Each path below is one point turned by a fixed rotation once a step. After each direction that follows a path, write how fast that rotation turns it, in degrees each step (0 if it stays still).
Each turn is a multiple of 5 degrees from 10 to 175, or 0.
Each row of a path follows its step; steps can be skipped.
Rotation 1:
step 0: -.19 -.07  .08 -.12  .07 -.05  .11 -.16 -.04 -.25 -.12 -.04  .07 -.07  .09 -.14  .07  .13 -.07 -.02  .53  .22 -.11  .02  .05  .34  .18 -.07  .25  .02 -.04  .08  .08  .18
step 1:  .07 -.04 -.22  .21  .09 -.03 -.05  .11  .53 -.05  .11 -.09 -.03 -.18  .16  .13  .06 -.03 -.04  .00  .18  .19  .18 -.08  .19  .10 -.12  .00 -.08  .29 -.10 -.08 -.28 -.06
step 2: -.17  .00  .15 -.26  .08  .01  .07  .11 -.02  .09  .10  .11  .16 -.13 -.08  .10  .15  .11  .01  .04  .15  .16  .17  .05 -.04  .12 -.43  .18  .08  .09  .20  .14  .28 -.35
step 3:  .00  .15 -.18 -.27  .09  .10 -.28  .18  .13  .02  .04 -.09 -.11 -.03 -.04 -.02  .08  .27 -.13  .05  .16  .11 -.30  .09 -.12  .36  .21 -.31  .12  .09  .02 -.03 -.02 -.05
step 4:  .05  .21  .06  .22  .37  .03 -.15  .08 -.03 -.02  .19  .23  .07 -.19  .11  .24  .04 -.24 -.08 -.14  .18  .13 -.03 -.15  .19  .31 -.10  .17 -.01  .00 -.18 -.20  .02  .08
step 5: -.08 -.13  .11 -.14  .15  .40  .11  .07  .28 -.17  .12 -.05  .12  .04  .03  .00 -.12 -.03  .22  .02  .22  .16 -.07 -.18  .04  .12 -.08  .08  .07 -.19  .16  .41 -.02 -.18
step 6: -.09  .04 -.18 -.11 -.17 -.24 -.26  .19  .18 -.15  .09 -.24  .22  .17 -.15  .29 -.12 -.11  .04 -.04  .15  .11 -.18  .16 -.16  .27 -.15 -.03 -.13  .11  .06 -.18 -.08 -.09
step 7:  .02 -.13  .09 -.09  .02 -.01  .01  .10 -.11 -.05  .06  .20 -.08 -.22 -.17  .11 -.01  .05 -.29 -.15 -.10  .19 -.26  .12  .25  .32 -.14  .24  .00 -.17 -.29  .15 -.06 -.21
step 8: -.10  .06 -.23 -.19  .16  .13  .16 -.29  .20  .09  .19 -.15  .03  .03  .20  .08  .02 -.06  .14 -.29  .14  .32 -.36  .02  .10  .05  .24  .04  .06 -.04  .12  .02  .12 -.05
step 9: -.08  .09  .02  .07 -.12 -.10 -.16  .01  .00 -.06  .15 -.19  .17 -.33  .01  .05  .01 -.02  .25 -.17  .46 -.09  .03  .19  .14  .15 -.20 -.02 -.21 -.05 -.13  .04 -.26  .03
step 10: -.19 -.32 -.23 -.02 -.03  .19 -.16  .02  .26  .10  .08 -.07  .09 -.05 -.20  .08  .09  .16 -.24 -.01  .06  .24 -.09 -.10  .09 -.13 -.37  .06  .10 -.17 -.23  .08  .17 -.09
step 11: -.10  .14 -.11 -.22  .01 -.11 -.02 -.11  .07 -.08  .17 -.09 -.24 -.24  .05  .35  .16  .08 -.04  .19  .16 -.04 -.43  .06 -.13  .08  .05  .23 -.12  .11  .16  .02  .18 -.02
Speeds:
 .00 -.02 -.05  .06 -.02 -.02  .07  .07 -.09 -.08  .01  .01 -.04 -.05  .07 -.02  .08  .01 -.09  .09  .05  .06  .07 -.07  .03 -.01 -.02 -.13  .02  .06  .11 -.03  .04 -.02
25
-.08  .00  .06  .04 -.02 -.02  .03  .05 -.12 -.04  .02  .05 -.02  .04 -.02  .04  .08 -.07  .04 -.03  .11 -.05  .00  .11 -.03 -.02 -.01  .14  .01  .07  .01 -.05  .07  .04
160
-.04  .08 -.01  .00  .08  .00  .00 -.13 -.04 -.11 -.03 -.04  .01  .01 -.07 -.01  .08 -.03 -.06  .04 -.03 -.07  .10  .07  .02  .08 -.02  .00 -.05 -.06 -.01  .10  .00 -.04
155
 .07  .01  .09 -.01  .04 -.03 -.01 -.07  .03 -.01  .07  .12  .00 -.01  .07 -.02  .06 -.02 -.05  .01  .03  .02 -.05  .05  .09  .01  .16 -.02  .00 -.09  .04 -.05  .00  .08
90
